In the rows, zero is written as 128.
The rows of A fall into 3 groups, and each row is roughly a mix of its group's hidden directions.
A, 102 rows:
[[167 138 140 125 106 145 184 121  80 129]
 [111 111 186 116 162 113 168 138 121  98]
 [155 156 201 125 128 131 106 102 126 117]
 [117 132 202 139 110 118 111 125  87 129]
 [136  72  91 116 150  88 142 114 159 132]
 [135 191 173 147 126 132  89 116 122 125]
 [ 83 159 141 101 154 108 111 162 166 144]
 [ 96 126 180 119  87  91 157 131 142 116]
 [144 137  88  85 102 136 153 139 139 180]
 [174  81 117 181 123  99 131 124 128 128]
 [110 124 155 160 130  56 123 124 155 117]
 [101 103 138 140  97  78 165 133 166 113]
 [120  82 128 107 141 130 136 134  57 140]
 [149 194 141 172 131 154 108 133 116 127]
 [100 139 156 121  63  98  96 123 143 122]
 [101 152 146  88 131 110  81 162 159 144]
 [161  90  69 152 120 129 118 135 114  94]
 [122 133 116 178 190 140 130 132 148 159]
 [141 116  90 141  78 172 144 116 101 153]
 [151 168  93 117 160 126 117  94 154 168]
 [153 110  87 114 161 174 152 143  93 123]
 [178 123 138 165 143 138 174 107 108  99]
 [ 81 158  98 119 130 108 114 115 183 144]
 [ 86 137 158 110 112 116  89 155 176 142]
 [159  94 119 144 104 153 173 141  82 136]
 [179 167 107 125 179 156 135 120 130 126]
 [151 114  88 152 150 121 123 113  88 180]
 [103 107 134  95 127 134  97 113  68  95]
 [ 71 138 136 128 137 162 177 160 123 123]
 [129  95 152 144 128 141 166 147  86  79]
 [144 104 117 163 151 113 174 131 163 170]
 [156 129 108 126  98 183 174 141 105 114]
 [138  60 123 168 115  98 140 141 113 115]
 [104 120 137  50 158 130 144 123 118 126]
 [106  83 108 119 164  90 123 105 169 138]
 [159 186 109 136 108 120 150 132  84 151]
 [139 156 152  93 126 183 168 136 154 126]
 [125 110 118 136 137  68 187 118 144 140]
 [114 143 156 187 157 146 112 147 100 159]
 [112  87 155  72 159 126 123 163 122 134]
 [113 133 111 160  87 134  90  98 106 173]
 [112  95 141 139  90  95 130 133 182  97]
 [137 184 144 108 112 117 146  94 157 166]
 [148 128 142 121 127 143 186  73 120 157]
 [162  84 111 116 168 134 177 120 107 126]
 [152 130 100  68 132 105 145 157 156 154]
 [101 152  99 115 145 187  93 150 122 110]
 [126 154 144 162 109 108 128 162 140 191]
 [ 73 119 110  66 151 125 125 124 125 142]
 [128 168  98 154 114 138 114  93 175  96]
 [ 94 145 166 131 144 164 159 162 125  89]
 [134 118 200 149 110 120 129 118 118  87]
 [154 159 133 118 160  96 145  93 113 178]
 [141 137 109 159 121 156 144  85 158  76]
 [156 155 166 163  87 119 160 130 156 107]
 [113 120 163 113 102 124 142 183  79 123]
 [130 106 118  96 145 175 142 165  80 138]
 [118  89 112 144  71 147 167 150 140 113]
 [134 129 172  84  77 133 126 158 115 107]
 [146  75 118 151 118 132 129 134  66 150]
 [109 130 127 155 144  79 107  79 123 165]
 [152 131 164 108 104 158 140 175 104  91]
 [141 164 172 109 156  70 125 136 119 133]
 [122 106 159 174 140 106 150 148 144 180]
 [ 77  91  91 117 119 149 162 148 136 152]
 [144 142 153 114  92  72 118  97 146  96]
 [104  73 150 181 122 132 153 105 124 127]
 [133 186 140 140 112 179 132 139  91 139]
 [129  99 175  87 145 147 136 176 109 126]
 [ 73 157 175 128 160 137 155 126 143 132]
 [179 158 114 111 113 109 145 139  76 148]
 [117 106 158 122 177  85 115 130  82 121]
 [115 125 108  80 151 104 102 152  95 171]
 [126 174 185 131 122 112 170 137 128 103]
 [148 110 186 134 165  85 137 121 150 113]
 [122 136  88 135 153 173 139 139 187 133]
 [160  93 124 153 107 111 184 114  99 144]
 [ 74 142 129 147 160 106 141 164 123  87]
 [129 167 121  73 129 135 146 170 157 151]
 [ 93 172 179 122  99 113  97 117 131 142]
 [124 115 125 154 109  63 156 109 160 150]
 [119 152 145 138 104  94 129  99 107 192]
 [103  87 150 128  69  92 133 117 134 149]
 [196 100 121 137  99 137 112 100 110 111]
 [113  92 182 108  82 118 100 126 113 123]
 [ 91 130 110 118 136 174 110 137 187 110]
 [ 90 152 153 117 160 123 125 181 146  95]
 [155 156 103 105 138 143 113 178 160  91]
 [137 119 165 144 134  93 131 146  74 170]
 [127 187 125 144  74 125 107 146 136 152]
 [110 107  95 141  96 166 113  90 146 169]
 [133  97 161 189 133 142 168 137 118 146]
 [118 109 138 164 132 133 123  90  64 104]
 [ 97  91 155 114 107 163  97 108 164 152]
 [128 127 128 103 142 125 130 183 107 190]
 [161 106 140 144  97  94  83 109  88 138]
 [168 103 137 149 165 112 182 136 142 152]
 [116 116 195 124 139 139 120 155 123  81]
 [150 135 116 175 129 108 125 110  89 183]
 [145 154 149 167 145 107 104  66 124 129]
 [115 125 107 100 110 161 103 131 190  98]
 [ 98 103 106  99 117 133 134 169 154 181]]

One row of each group comes first, with its name. Which group is each row after those in?
[127 100 155 136 136 161 174 143 109  76] => (109)
[140 107 102 116 179 109  74 106 132 146] => (114)
[189 141 124 132 128 144 172 111 130  86] => (43)

[131  83 111 102  86 127  81 145 137 155] => (109)
[114 158 129 139 150 180  99 122 154  81] => (43)
[158 143 142 190 130 104 153 126 109 163] => (43)
[145  63 126 125 155 127 150 105 150  91] => (109)
[143 131  95 111 110 173 161 171 120 162] => (43)
[156 161 117 136 107 175 141 151  76 131] => (43)
[128 157 106 117  96 186 125 134 156  91] => (43)
[142 143 112  84 126 185 100 112 114 159] => (114)
[119 156 184 125 118 137 162  98 101 163] => (109)
[140 162 114  89  91 147 147 144 125 179] => (109)
[139  69 104 116 149 107 165  94 111 118] => (43)
